A single turn carries every row of the set below to another of its rows. Some are shown first; where does it send the rows asked next?
mik: [ -9  13 -24  28  17 -14  -9  -5  -5  -6 -10  -3  -8]
Lote: [-21  -3  20  23  14 -26  -6  -8 -16  -8   0   2   7]
Kere: [-10   9 -17  32  26 -15 -16  -6  -5  -8  -1 -11  -3]
pomo: [-16  -6 -20  22  24  -6  16   1  -8   1   5 -23   5]
Kegur: [  7  -5   7 -17   7 -10   1  -2  -2   4 -12 -16  -8]
veli: [  0 -21 -14  22  11  -9 -14 -13  -1  -5  13 -15  -1]
purop: [-25   2  10  17  23 -22  -3  -4 -25  -5  -8  -4   9]
Maf: [-23   7   4  14  10 -20   5  -4 -24  -2 -17   5   3]
mes: [  9  -9  16 -12   4 -13  -4  -5   4   1  -4 -15  -7]
fezo: [ -9  14  20   7  21 -16   1   0  16  -5  -5 -26 -11]
bup: [ -5 -15 -25  15  19  -5  -9  -9 -11  -1   3 -19   0]
zab: [-10  18  13   2  16 -13   8   2  12  -1 -14 -22 -14]
Lun: [-12  13  14   0   5  -7  14 -15 -20   6  -2 -24   7]
larod: [  7 -11  16 -11  15 -13  -8  -3   0   1   0 -23  -3]
gaki: [ -6 -12  -6  30  -2 -12  17  -4  10  -3  11  -5  -2]
Zes: [  4  -7   7 -16  18 -10  -4  -1  -6   4  -8 -24  -4]
sivo: [ -8   8  25   7  -2 -12   9 -19 -10   3   7 -19   7]
Nul: [  2 -16 -18  19  -6  -8  -6 -12   2  -3   4  -5  -7]
neve: [ -2 -10 -30  12   3  -4  -2  -8  -9   0  -6 -10  -7]
teba: [-11 -16  -5  31  19 -12   9  -3   3  -3  18 -19   6]
pape: [-12   8  21   4   9 -10   7 -16 -17   4   7 -28  11]
Puf: [ -5   9 -16  33   7 -16 -10  -9   3  -8  -5   3  -9]
fabi: [-11  -3 -22  21   4  -7  24   0  -1   2  -3  -8  -3]
losi: [-12  16  15   4  23 -14   3   2  12  -3 -10 -28 -12]
vopag: [ -7  15  19   6  12 -15   5   1  18  -4  -9 -20 -15]
Rim: [-18   1  14  20   0 -25   2  -7 -14  -6 -10  11   2]
namo: [ -6   5 -10  36  17 -18 -17  -9   4 -11   4  -5  -4]
dat: [ -9  12  18   2  -6  -9  15 -18 -14   5  -1 -16   3]

sivo -> pape
zab -> vopag
Zes -> Kegur
And these:
bup -> neve
mik -> Puf
purop -> Maf
fabi -> gaki

A single turn carries every row of the set below to another of its rows. Some are shown first; where does it send the rows asked next?
Puv: [-17  -8  -3  20  -4  -6  15   4  -3   0  12  15  -3  -2 -16   1  -9   6
  -2  10   1  -4 -17  -8  11   4  16   5   6 -10 -19   2  -4   2  -8 -10]
Fodi: [-14 -16  -2   6   4  -5  -1  19   5 -12   4  13   6  -3  15  -6 -13   3
   0   0  -3  -4 -20  -8  13  11  10  -3   9  -5 -18   1   6  -4 -16  -8]
pog: [ 22  -3  10 -21  15  -5  -5  -4  -1  19 -23  11  -5   3   9  13  15   5
   0  -1   1 -20   8  -2  -5 -12 -26   3  11   3  -4   4   7  11  -7   8]
ril: [-27  -4  10  14   7   6   3   5  -2  -7  10  -3   4 -13   4  13 -13  -7
   9   2   7   4  -7   4  22  11   1 -10   6  19   4  -1  -2  -1 -12  12]
rap: [-10   0  -2  -9 -11   4 -11  10  12  -1  -2  -6 -13   8  -3  -2  19   7
   3 -16  -1   4 -13   6 -14   2 -23  12  10   5  17  21  15  15  -3   9]
gado: [-13  18  18  -8   4  -2  -4   1  -8   9  -9  10   6 -20  10 -10  14  11
  21   4  -7 -13  -9  12 -19  -1 -10  -5  11  -1  -4   8   8  -3 -10  24]
Sakib: [-12  36   7   5   8  -2  -4   0  -7   8  -4   9  14 -19   3   5   9   0
  14  20  -2 -10  -1  14 -20  -3   5  -3   9  -8   9  -1   1  -1  -5  17]
suzo: [ 20   4  12   4  20  -7 -13 -14 -11   4  -7   1   7   6  10  27  10 -10
   3  -1 -10 -15  10 -10   2 -20 -13  -5   5   3  -2 -13  12   2  -6  -2]
Mana: [-20  21  25   4  -1   6  10  -4 -18  15  -1  10   6 -21   8   6  18   1
  16   5 -10  -6  -6   1 -19  -2  -3  -7   9  -3  -3  -4   6  -4  -3  13]
Sizur: [ -5  -4 -12  -2   2 -18  -8  13   0  -7  -8  17  -7 -10   2  -6 -13  14
  16   7   1   0 -10 -11  14  14  14  11   4  -9  -5  19  -2   2 -18  -5]
gevol: [ 18   0   3   2   6   5   8 -11 -11   6   2 -15 -10   4  -1   5  11   2
   3 -27  -8  -4  -1   5  10   2 -16  10  -9 -14  10  -4  15  -1  25  18]
las: [-12  19   8   7   8   4  -8   4   0  14  -1  20  20 -19   9   7   7   0
  21   9  -9 -14 -11  12 -12 -15  -8 -15   5   2   3  -2   6   0  -6   7]
firu: [ 10   9   9  15   4   0   7   0  -2  12 -19  12  -2   7   3 -12  15  20
 -21  -7  -4 -19  17   5 -11 -12  -9  -1  -5  -1  -7   5  -8  15  10   4]
mulum: [  2 -21  12  -8  18  13  -3  23  -6  12  -6 -18  -4  -6  11   1  -1  10
   3   7  15  -6 -16  -2 -12  18 -13  -2  12   3  -5  -2   3   9  20 -12]
nup: [ 25   4 -15   1  13   9  -3   6   5  10  -2  -6   4   3  10  14   6  -6
   0 -18  -1  -4   2  12   7  -1 -15   3  -9 -16  20  -7  12   5  27   7]
Veru: [ -8   3  -9  12  -6   7 -21   7  13  -3   8  -3   1   8  -3  17  12  -6
   9 -14  -9   7 -14   0  -6 -13 -16   0   2   7  24   9  15  13  -2  -8]
sama: [ 16  14   3  23   5  -5  -9   0  -9   6 -32   6  -6  -1  16   4  10  19
  -7  -5 -10 -15  16  -7  -1 -10  -8  -6  -9  -1   9   6  -8  12   4  -1]
pofa: [ 22  -1  -6   0   4   2   2  -6  -9  11  -4 -14 -15   1  -1   2  12   9
  10 -26  -7  -5   0   6   5   1 -23  12  -8 -15  10   3  14   2  22  18]
bos: [  0 -12  16 -11  21   9   1  19  -8   3  -3 -24  -3  -2   7  -1  -2   8
  -4  10  19  -5 -13   1 -13  26  -3   4  12   1  -1  -5   3   5  21  -6]
Nal: [-24  -1  -2  14   2   7  10   8  -4   5  22   2   2  -8 -15  -9  -1  -1
   4   6  16   8  13  11  -6  10   4   1  13  10 -15   0  -6   9  -6  14]
tuf: [ 11   8  25 -14  16  -3  13 -15  -9   8  -9   1   0  11  -2  20  16  -8
 -19   6   3 -16  10  -1  -4  -5  -8   7   9  -2  -3 -10   7   5   0  12]
gulo: [  6  14  17  23  12  -5   1  -8  -2 -10 -15   0   8  10   7  -5   4  12
 -24  -9  -9 -23   8   7   4 -13  -1  -7  -9   1   2  -2  -3   5   6  10]
nisar: [  9  -6 -19   2   9 -16  -1  10   6   7   3 -10 -27  -2   9  -5   0   8
   7  10  17  -8  -9  -6   1  20   1  15  12 -19  -6   2 -14   2 -10 -13]
vul: [ 23  14   0   5  19 -15 -15 -16  -8   5 -10  -8  -2   9  -8  11  11   5
  -6  11   3 -22  13   6 -12 -14 -15   7  15  -4  -6  -4   4   8  -7  18]
gepan: [  5  -6   6   8  23  -5 -12  -2 -17   1   7 -14   1  -5 -23  10  -9   8
  26   9   7  -2  -6  -6   3  -1   6   4  -8   6   6   1   0   5  19 -21]
Pafe: [  9 -16  -8  -9  14 -17  -6   7   8   0   7   1 -18  -1  10  -5  -6   2
  21  -4   7  -7 -13  -9  18  10   3  10  -1  -9  -3   4  -6  -4 -14 -20]
vif: [-13  -7  -5  -3   4   4  -9  19  -4   3   4  11   2 -18  10  -2  -2  -3
  28  -3   8  16  17  -3   4  13   0  -4   6  16  -2   9   0   8 -14   2]
Pof: [  8  -7   1   6  24  -8 -17  -1 -10   0   6 -16   0  -3 -27  -2 -10  16
  25  11  10 -10 -10   4   0  -3   1   6  -5   6   3   6   0   7  16 -11]
rakik: [ -1 -17   0   4  13  -8   9   6   9  -1  20  -6 -11   5  13   1  -6  -8
   0  -2   8 -10 -20  -8  15  10   6   2   4 -10 -11 -13  -4  -7  -8 -21]
netun: [ -1  -6  -7  10   7 -13  15  -3   1   7  21  -8 -23   5 -12  -2   0   1
   1   9  13  -9 -11  -5   6  10   9  15   5 -17 -12  -6 -13   0  -3 -17]
rumol: [ 10  10  20  -1  11  -3   2   1  -5  -5 -24  12   5   5  20  -4  10   8
 -14 -15 -10  -9  22  -5   2  -5   3  -3 -15   2   8   4   0   6   5   0]
nozi: [-19   4  12  -1 -13  12   6   3   2  -3   8  -8 -10  11  -4  14  21  -8
  -7 -15  -5  14 -10  -5 -11   3  -9  10   6   2  21   7  17  11   5  -1]
Bem: [-16   2 -13  20  -2   3  -5  10  -4  11  -5  -3 -15 -20  -3   7  -6  13
  17  15  16   2   1   5   6  14 -11   0  16  12   2  13 -13  12 -13  18]
bes: [ 24   9 -17   5  10   7   0   4   5  11   1 -10   2   5   1   9   7  -2
  -7 -12   3  -7   3  18   1   1 -14   8  -5 -19  16  -8   9   7  28  13]
duk: [ -9   0 -16  16  -5  -8   4  17  -6   1  -3   7 -13  -8   3  -2  -4  13
  -4  17   8   1  -6 -10  -6  21  11  11  18 -18 -16   6  -7   7 -10  -4]
Nefa: [-10  20 -11  12  -6  -1 -15   2   8 -11   8 -15  -4  11 -15  10  13  -2
  -3  -2   1   6  -6   9 -15  -1  -5  14   8  -2  27  10  10  13   0   7]

nup -> gevol
Pof -> mulum
And these:
Nal -> Bem
Veru -> nozi
suzo -> tuf
nisar -> Pafe
duk -> Sizur
rumol -> gulo
Sakib -> gado

